Turns in one plane each, and the order they were made in; the first pair answered:
turn j670:
[ -39,   27,  104, -145,  -54,  -55,   55,   22,   90,   25,  295,   -1,
 -120,   41,  -29,  -15,   45,  257,  -73, -117,  264,   -5,  -37,  -55,
   79,   16,  138,  -11,   86,  -83] => [  16,    0,   76, -117,  -30,   49,   27,  109,   80,   16,  332,   20,
 -103,   43,  -35,   25,    7,  240,  -59, -204,  207,    7,  -39,  -68,
   64,   75,  154,   24,  100,  -45]
[ 100,  -98,  -64,  185,   90,   23,  180,    6,  286,  218,  -13,  106,
  -23,  -17,  148,  -87,  -21,  150,   13,  -61, -182,  155, -174,   -1,
 -165,   -5, -150,   99,  186,  -14] => [ 106, -141,  -55,  211,   89,   29,  172,   32,  250,  222,  -48,  147,
  -32,  -22,  146,  -33,  -37,  103,  -25,  -48, -207,  137, -152,  -21,
 -157,    6, -175,  103,  192,    9]
[  -5,   66,   77,  140,  134, -109,    8,   20,   93,   26,  -34,  -33,
   27,    0,   99,  -92,    8,  168, -138,  136, -150,   53,   -9, -218,
  123, -178,  -74,  100,  -85,   66] => [  24,   82,   89,  143,  148, -117,    7,   35,  120,   18,    9,  -58,
   43,  -17,   95, -103,  -16,  213, -135,  136, -164,   36,   -3, -240,
  112, -188,  -73,  119,  -90,   68]
[ -49,   -7,   83,  -11,   60, -276,   70,  -92, -111,   12, -153,    4,
   52,    7,  127, -171,  187,   86,  -77,  253,   82,  -54,    3,    2,
   -8, -197,   43,    3,   76,   30] => [ -89,   53,   49,  -53,   97, -251,   55, -102,  -45,   25,  -15,  -81,
  106,   -8,  111, -226,  214,  224,  -15,  159,   53,  -81,  -22,    5,
  -29, -183,   92,   48,   82,  -15]
turn j52:
[  27,   24,   31,   28,   94,  -21,  -66,  145,  -37,   71,  -59,  -74,
  118,  102,   49,  -76,   66,  -70,    9, -160,  -94,   69,    6, -109,
  170,  -35,  178,   67,  -36,   40] => [  11,   76,  -30,   -1,   40, -101,  -82,    0,  -67,   30,  -82,  -47,
  -55,    5,   38,   34,   47, -170,    4, -156,  -26,  202,  -79,   29,
   83,   72,  188,    1, -101,  -28]
[ -96,   14,  102,   41,  -10, -145, -151,  -88,   82,  -77,   -8,  149,
 -135,  156,   78,  158,  -76, -101,  -32,   96,  -71,   99, -133,   49,
   84,  -21,    5, -113,  -36,  -35] => [ -41,  -50,  180,   60,   60,  -87, -110,   66,   85,    0,   24,  149,
   74,  247,   61,   38,  -74,    2,   12,  118, -152,  -33,  -53,  -62,
  170, -169,  -25,  -83,   45,   25]
[-100,   34,   57,  -70, -106,  144, -159,   -2,  194, -144,   36,   -7,
 -102,  -32, -203,  100,  200,  -87,   26,  -76,  -49,   40,   46,   82,
  -69,  149,  -88,   26,  -22,  -19] => [  -9, -100,  123,  -86, -113,  125, -145,   26,  172, -109,  -66,    8,
  -45,    6, -201,   61,  194,  -58,   29,   34, -131,  -44,   90,   21,
  -36,   93, -231,  -34,   57,   23]
turn j132:
[  5,  71, -85, -28, -11,  53, -56, -35, -20,  -5,  43,   9,  27, -39, -66,
 123, -87,  84,  70, -27, -20, 112,  17, -17,  12, 131,  68,  -7,   5, -80] => [ -19,  120, -100,   -8,   23,   39,  -42,    3,    9,   11,   95,   22,
   55,  -43,  -63,   89,  -35,  103,   56,  -29,   42,   98,   29,  -83,
   58,   78,  133,   73,  -16,  -51]
[ 161, -110,  -49, -122,  -82,  113,  -98,  145,    9,  123,  -23,  -41,
   -8,   55,   92,   53,  -49,  -10,  -13,   23, -174,   44,  -87,   25,
  -39,   64,   50,  -33,  130,   41] => [ 79, -14,  -3, -98, -16, 181, -56, 206,  15, 129,  67, -88,  86,  84,  73,
 -75,  33,  45, -15,   2, -93, -32, -28, -40,  30, -28, 126,  41,  78,  94]
[  91,  -67,  -53,  -53, -105,   90,  -17,  107,  -37,   96,  -80,  104,
  146,  118,  -25,  -36,  -46,  -39,  176, -108, -120, -158,   63,  -97,
   39,   40,  -55,  -42,   31,  -30] => [  -9,  111,   15,    3,   28,   14,   57,  102,  -21,   67,  -16,   64,
  180,  113,   -5, -175,   37,   49,   74,  -44,   29, -160,   75, -145,
  157, -163,   47,   80,  -19,   51]
[ -67,  182,  167,  -22,  156, -214,  120,  -76,    3,  -14,  170, -121,
   93, -131,   31, -160,  262,  250, -103,  290,  154,  -43,   67,  -50,
   82, -309,  -36,   52,   24,   94] => [  60,  -81,  103,  -92,  -54, -350,  -14, -235,   28,   -3,  -80,  -13,
 -109, -226,   63,   97,   90,   93, -106,  371,  -72,   75,  -70,   73,
 -149,  -70, -276, -170,  100,  -85]

(2 to 3 turns a pair)
[  41, -138, -114,  -96, -138,  120,  -78,  -43,   53,   50,  -99, -106,
   -6,  -71,   -2,  101, -156,    6,   -9,   55, -162,  118,  -66,  -18,
  -28,   70,   -2,  -91,  -13, -209] => [ -45,    5,  -29,   12,   35,  208,   51,  117,    6,   56,   30, -138,
  134,   34,  -20, -109,  -44,   68,  -65,   56,  -17,   34,   45, -144,
  205, -151,  158,   87,  -82,  -15] : j132 j670 j132
[  35,   35,   49, -239,   33,  156,   30,  206,  -14,  -15,   78, -103,
  407,  128,  -12, -299,  -25,  237,  223,  -82,    3, -341,  123,  -45,
   92, -194,   71,   35,  248,  -95] => [ -91,  192,  127, -153,  219,  -84,   67,   22,  101,  -67,  147, -165,
  284,    4,   98, -349,   65,  363,   71,   70,   35, -122,   38,  -80,
   88, -363,   39,  147,  137, -130] : j132 j670
[ 225, -220,   95,  -50,  -25,  106,  -91,   50,   80,  114,  -56,   79,
  296,   90,  -33,  -30, -103,  125,   56,   71, -339, -157,  -16, -186,
  -89,   45, -306,  -94,  167,  -47] => [ -54,  114, -156, -121,  -63,  279, -125,  -40,   90,  -20,  221,   34,
  121,    8,  -71,   62,  -39,  -22,  186, -367,  -16,  -12, -110,   36,
 -212,  293,   95,   60,  -54, -121] : j52 j52 j132
[ 129, -249,   56,  -17,   87,  103,  104,  353,  -28,  127, -120,   95,
  114,   66,   72,  109, -182,  -89,   -3,  -22,  -40,  -69,   81,   10,
   42,   94,  -82,   13,  134,   43] => [  16, -133,  -66,  -36,   27,   17,   48,  134,  -26,   58,  -81,  110,
 -156,  -48,   46,  262, -169, -226,   15,  -92,  106,  132,  -48,  202,
  -93,  240,  -12,   -3,    2,  -21] : j52 j52
[  -2,  -55,  170,  -30,   40, -186,  148,   15, -126,   33, -192,  -42,
   92,  134,  -43, -215,  129,  120,  -30,  358,   99, -223,   77,  -19,
  158, -288, -129, -159,  152,   24] => [  27,  -77,   92,  -95,  -46, -308,   66, -133,  -52,   13, -258,  -36,
  -16,   68,  -23, -121,   51,  166,    1,  393,    7, -115,  -39,   78,
  -53, -180, -240, -248,  214, -139] : j670 j132
[ -84,   79, -120,  -88,  -32,  -49, -117,  -49,  109,  -73,   69,  -89,
   17,  -48,   10,    1,  -29,   94,   40,  -72,  -80,  115,  -89,  -45,
  -67,  121,   15,  -33,   52,  -83] => [-147,  119,  -76,  -59,    7,  -40,  -62,  -25,  106,  -86,  115, -133,
   48,  -45,    6,  -55,   16,  120,   10,  -53,  -37,  118,  -58,  -71,
   11,   31,   62,   42,    5,  -60] : j132 j132
[ 189, -179,  106,   -4,   56,  111,  -34,   75,  412,   22,  306,  -83,
  243, -157,  140,   -9, -224,  473,  -20, -301, -290,  108, -112, -219,
 -290,  147, -156,   60,   75, -104] => [ 179, -141,  -14,   80,   -5,  196,  -59,   66,  359,    3,  314,  -21,
  104, -194,  132,  176, -245,  228,  -51, -476, -251,  272, -142, -180,
 -313,  307,  -55,   96,  -65,  -35] : j670 j52
[  30,   22,   10, -223,  183,    4,  -68, -156, -173,  -36,  209,  195,
 -364, -167,  -11,  279,   17, -155,  -89, -353, -161,  267,  101,  109,
 -317,  280,  -60,   -6, -310, -334] => [ 242, -223,  226,  -72,  275,  281,   18,  277, -207,  121,  160,  242,
   95,   62,  -41,   32,  -13,    3, -147, -287, -373,  -86,  362, -294,
   10,   17, -125,  130, -156,  -88] : j52 j52 j670
[  93,  -37,  110,  159,  -43, -136,   85, -239,  184,  143, -164,   76,
  -47, -148,   67,  142, -110,   60, -136,   51, -194,  190,  -86,  -55,
  -95,  113, -213,  -82,  -33, -108] => [ 187, -161,  133,  110, -181,   26,   92, -118,    2,  204, -297,   95,
  -43,  -22,  -15,  149, -113,  -97,  -49,   46, -168,    4,  -26,  -15,
  -16,  177, -235, -246,   97,  -36] : j132 j670 j670
[ 214, -261,  -43,  184,   51,  265, -148,   87,  -35,   62,  154,  207,
  112,  -23,  202,  108, -238,  -19,   83, -354, -254,  227, -164, -346,
  -15,  333,  -16,  394, -120,   16] => [ 114,  -73,  -60,  189,   94,  326,  -93,  138,  -72,   33,  299,  136,
  124,    8,  163,   38, -139,  -12,  140, -450,  -51,  163, -109, -315,
   93,  253,  169,  456, -208,   99] : j52 j132
[ 116, -119,    5,  157,  -44,   15,  -89,    6,   -2,  114, -176,  119,
 -106,   22,  -45,  157,  -44, -115,  -69,  118, -143,   -4,  -31,  -31,
  -25,   11, -106,  -14,  -53,   64] => [  56,    6,  -28,  153,   44,  238,  -18,  157,  -28,  106,   36,   90,
   28,  100,  -73,   46,   29,  -70,   -8,  -87,   -3, -126,   50,  -43,
   68,  -29,  122,  140,  -74,  131] : j132 j670 j52
[-130,  181,   32, -130,  -47, -189,  114, -201,  -98,  -78,  -78,  -33,
 -223,  -37,   11,   -9,  143,  -31,   36,  214,  275,   30,  -44,  225,
  -37,  -82,   78, -207,   46,   46] => [ -13,  116,  119, -175,   49, -106,  106,  -42,  -37,  -23,  -32, -122,
   93,   62,    8, -234,  151,  255,  112,  233,  169, -177,   85,   65,
   41, -222,   -6, -120,  180,   79] : j52 j670
[ 213, -164,    9,  -50, -218,  -69,  -67,  -90,   49,   15, -167,  135,
  -61,  -29,   72,  192, -173, -116,   81,   73, -274,   47,  -49,  -19,
 -212,  204, -203,  -60,   35, -140] => [   7,  217,  121,   46,   96,   62,  128,  123,   17,   -4,  158,   -4,
  219,   92,   71, -201,   80,  148,   49,  -13,   53, -141,  167, -160,
  129, -206,  141,  309, -103,  126] : j132 j132
[  92,  -87,   -7, -146, -133,  -84,   -7,   11,  -21,   -6,  -66,   52,
   10,   23,  -30,   25,  -76,   41,   82,   34,  -69,  -83,   47,   84,
 -138,  124, -158, -204,  220, -169] => [ -45,   92,   80,  -41,   48, -252,   71,  -57,   -9,  -37,  -24,  -14,
   -6,  -35,    4, -117,   68,  149,  -53,  205,   68,   -9,   41,   58,
  -23, -164, -113, -123,  109,  -90] : j132 j132 j132
[ -15,   36, -134,   12,  -39,  106,  -16,  -27,   66,  -29,  109,    3,
  -83,  -30,  -23,   99,  -63,  -96,   74, -296,  -26,  126,  -84,   13,
 -125,  224,   74,   73, -129,  -94] => [  43,  -73,  -81,   76, -133,   79,  -24,  -27,  -32,   16,  -51,  126,
 -172,  -40,  -15,  162,  -80, -262,  -18, -175,  -51,  133,  -67,   34,
  -87,  220,    3,  -33, -132,  -23] : j670 j670
